One turn moves every row onto another: examples first, then more rows asked
vik: [ -1   7  15  -1 -31   3  12  -6  15 -11  17 -10   2  -4  -2   5  -7   3
 -23   2 -22   3   0   8  18  -6 -15  10 -15   7  18   4  14  11   3  13]
par: [ -1   2  19  11 -19  -7   8 -10  26 -14  14   7  -6  15  -5   0   2  -3
   3   0   4  -8  -1   6  17  17 -13   2 -18  -6 -15 -14  14 -11   2   6]
pulu: [  8   0   6   1 -25   7   2  -5   7 -25  -6   0  -3  11   6   0   1  15
  16  16  -4   6   0  15  20   0  -4   2 -11  -9  -3  18  -4   3 -34   4]
pediz: [ 12  -3  25  -2 -18   6   6 -10   1 -32  -5   0  -3   1  10  -3  -9  21
 -17   7   2  18  -8  13  23  -8   0   8  -6  -7   0   2   9   9 -15  17]
sel: [  2  19  24  -6  -6  10 -17 -13  10  -3  -5  15   7   4   7  -2 -13 -12
 -15   6 -15  -9  -9  13   0  -8  -4  -8 -31 -12  -6  -6  -3   7   3   1]
femeb: [ -5  13  21  -6 -13  -8   3  -5  27 -15   8  12   2  17  -3  -5 -24 -14
   2  -2  -7  -8  12  17   9  11 -13   0 -17   6 -18 -15   2   3  -6   1]
kuzes: [  3   1  29  -5 -27  16   0  -6  13 -25  -7  12   6   7  -7 -12 -10   3
 -14  15  -8  -3   5  27  11  10  -7  16 -25  -4  13   4  -1 -13 -22 -10]
ninu: [  7   0   7  13  -7  10   6 -24  12 -18  -5   6  -9   6  -5  -2 -13   2
  -7  21 -21   2  15  -2  -1  -3 -11   5  -1   8  -7  10  11   6 -10  30]
diza: [  3 -14  12  -4  -5  14   2 -16  19 -15  -3  12   8   9  -1   3  -1 -17
 -18  16 -15   6   2  -9   6   6   1   5   2   4  -7   7   9   9 -17  19]
nebiz: [ 12 -13  19 -10  -9   3  12 -22  21 -30  -1   6 -10   4  -5  -8  -6   1
   1   4 -18   4   7  -4   1  -3   1  10  -4   2 -11  16   4  21  -5  21]
dev: [ 22 -10   9   6 -15   0  15 -23  22 -11   2  22  -5   1 -11   1  10   3
  -3  14  -9  15   0   0   3   6   4   3  -4  12  -5  16   8   3  -3  11]
Zuli: [ 10  11   5   2 -24   2 -11 -24  11  -5   2   7   8  16  10  -7   7   0
  -2  12 -10  -4 -18  14  20  -9  -3  -6 -22 -24 -11  -3  -2  -3   6   2]
rek: [ 14  -3   3  -2 -19   4   3 -26  28 -17   0   4  11  15   2  -8  -5  -5
  -6  18 -12  -1   6   6  10  -7   1   6   5  14  -4  15 -10  12 -17  24]
bifid: [  8   6  22   3 -30   4   5  -9  -2 -26  -2   5   1  11   9  -7 -10  20
 -23   9   3  13 -11  19  27  -5  -2   7 -14  -3   0  -9  14  -5 -12  11]
tonu: [  2   1  25  -1 -18  -8   2  -8  38 -17   9  13  -4  15  -8  -6  -7 -13
   0  -1   2  -4   6  21  17  18 -13   6 -20   2  -8 -10   6  -5  -1   1]
tuzim: [ -9   8   5  -3 -30   7  15  -7  18  -5  11  -1  10   0  -6   9  -2  -6
  -7   8 -30   0   8  12  14   0 -15   9 -15   2  17  12  12   0 -10  -5]
zuneb: [ 11   4   0  18  -9   6   9 -23  10 -12   1   9  -3   5  -6   3  -7   7
 -15  18 -16   5  10 -10  -3  -2  -8   3  -4   9 -10   6   7   7  -5  25]
muk: [ 15  15  32  -4 -15   2 -15 -14  15  -1  -8  13  -4  12   1  -7   2 -14
   7  14 -13  -5  -8  26   5   1  -2  -8 -32  -3  -2   4  -5   3   6  -5]
zetun: [  7 -12   7  -2  -8   7   1 -13  24 -17  -3  14   6  15  -8   3   4 -19
 -15  17 -17  13   5  -7   8  13  -1   8  -5   2  -7  10   5  14 -16  11]
kip: [ 12  -6  17  -8  -8   1  11 -21  23 -30  -1   8  -5  10 -13  -8  -9  -3
  -5   6 -23   5  14  -3  -4   1  -3  12 -12   3 -10  15  -3  26  -5  13]
zove: [  1   6  13   5 -30   6   4   2   0 -23  -3   3 -11  17   3   0   4  14
  15  10  -2   2  -2  13  18   8  -3   2 -25  -9  -6  10   8  -7 -27  -2]
fon: [  9   9  22   9 -17   6 -15 -21  11 -12  -6   6 -12  14  -1  -9   4  -4
  -1  17 -17  -3  -6  20  14   1 -15   1 -32 -24  -3  -2   7  -3  12   4]
kig: [  2   8  21  -6 -31  10   8  -3   2 -20  11   8  11   1   2  -7 -16  23
 -10   2  -1 -17 -14   2   0  -6   1  -1 -26  -1  -1   3  -6  -2 -22   3]
tosu: [ -7  13   7  -6 -16  17  -4 -11   1 -15   8   7   0  29   2  -8  12   0
  -6  13 -10   6  -9  18  14  -5   6   1 -27 -21  -2  -8   3  -7   8   4]
feb: [ -7  25  15 -10  -9  17  -6  -6   1 -10  10  17  -6  15  -1  -7 -10   5
  -8   7 -13   2  -8  18  -4 -13   2 -10 -35  -5   1  -6   2   2   6   8]
pimo: [ 12  15  20  -8 -13   0  -3 -23   5  -9   0  14   0   1  10  -7  -9   7
  -5  -3 -12   0 -15  14   7 -17   2  -7 -24 -18 -15  -5   3   7  16   1]
mep: [  1   4  24 -11 -27   1  22  -6   3 -10   7  -6   3   1  -4   1  -8  -7
  -8   8 -33   9   9  14  14   2  -8  13  -9  10  10   2  15   8   8  -4]
fiz: [  4  10  34 -12 -20   7   3   7 -16 -21  -8   3   0  14   6  -8 -23   1
  -1  11 -11   2   4  15   6   6   4   3 -19  10  -9  -7   0   6 -15  -3]
kipal: [ 13   1  40  -8 -14   8  10  -3 -14 -18 -11   5   2   6   2  -6 -15   5
   6  24 -12   5   1  11   0   4   3   0  -8  13  -3   3  -2   6 -19   1]
met: [  4  -2  29  -5 -17  15   6  -6   3 -19   4   4  16  -4   4   1  -8  14
 -15  11  -1 -10 -16  -6   0  -5   2  -1 -15  -1   4   7  -6   5 -29  10]
sepun: [ 19 -10  17  -1 -14   6  16 -24  21  -9  -2  20  -1  -1  -7  -3   4  -1
   4  17 -10   5   1   3  -2   1   6   1   2  19  -3  19   6   0  -9  14]
sadep: [  1  20  19 -12 -16  16 -14  -4   7  -7   8  11  -2  24  -1 -13  -3  -6
  -6  16  -9   1  -5  29   4  -4   5  -4 -33   3   7  -5 -10   1   6   6]
neloz: [ 19   6   4   1 -17  -2   9 -25  23 -14   1   7  14  15  -2  -7  -9  -2
 -11  16 -14   1   8   2   2  -7   4   6   0  20  -8   9 -14  17  -9  18]
dolag: [ -2  14  20  -2 -18  -9  15 -17  24 -13  14  15   8   9  -4  -9 -25   3
  -2  -4  -6 -15   5  10   3   1 -11  -2 -15   4 -17 -16   3  -5   1   2]
Lamo: [  0  19  13 -13 -17  12   5 -17   5 -11  11  20   3  17   3 -10   5  10
  -6   5  -7   8 -15  22   6 -17  12  -6 -27 -10   0  -5   4  -6   9   1]
lesen: [  2  11  19  -8 -18  17  -7 -10   7 -18   9   6 -13  22  -7 -15   8   2
   3  12 -11  -1  -2  25   6  -1   2   5 -36 -14   5  -1  -5  -4  14   3]
Felat: [  5  -2  24   3 -18  18   0 -14   7 -25 -12   8   5   3  -7 -10 -15   7
  -9  29 -16   2  10  23   8   5 -15  14 -12  -6  12   9  -1  -7 -26   0]
begon: [ -1   6  15  -9 -34   1  16   0   7  -3  19 -13  11   4   1   7   0  -6
  -1   5 -24  -8  -2  -1  11   0  -4   3 -14  13   8   8   1  12  -3   1]
zirab: [  2  10  18   8 -22 -10  15 -18  19 -10  14  11   9  15   2  -4 -10   1
  -7   2   2  -6  -3   8  16   5  -8  -1  -7   3 -19 -23  12 -12   5   7]
Mosi: [  2  12   8  -4 -33  -6  17  -2  11  -6  10  -6  -5   4   3  10  -1   0
   5   3 -22  14   3  16  23  -3  -7   1 -12  14   8  12  15  11  -3   4]

neloz goes to kip
kuzes goes to zove
And these:
kipal goes to Felat
par goes to zirab
sepun goes to ninu
muk goes to fon
tuzim goes to Mosi
sadep goes to lesen

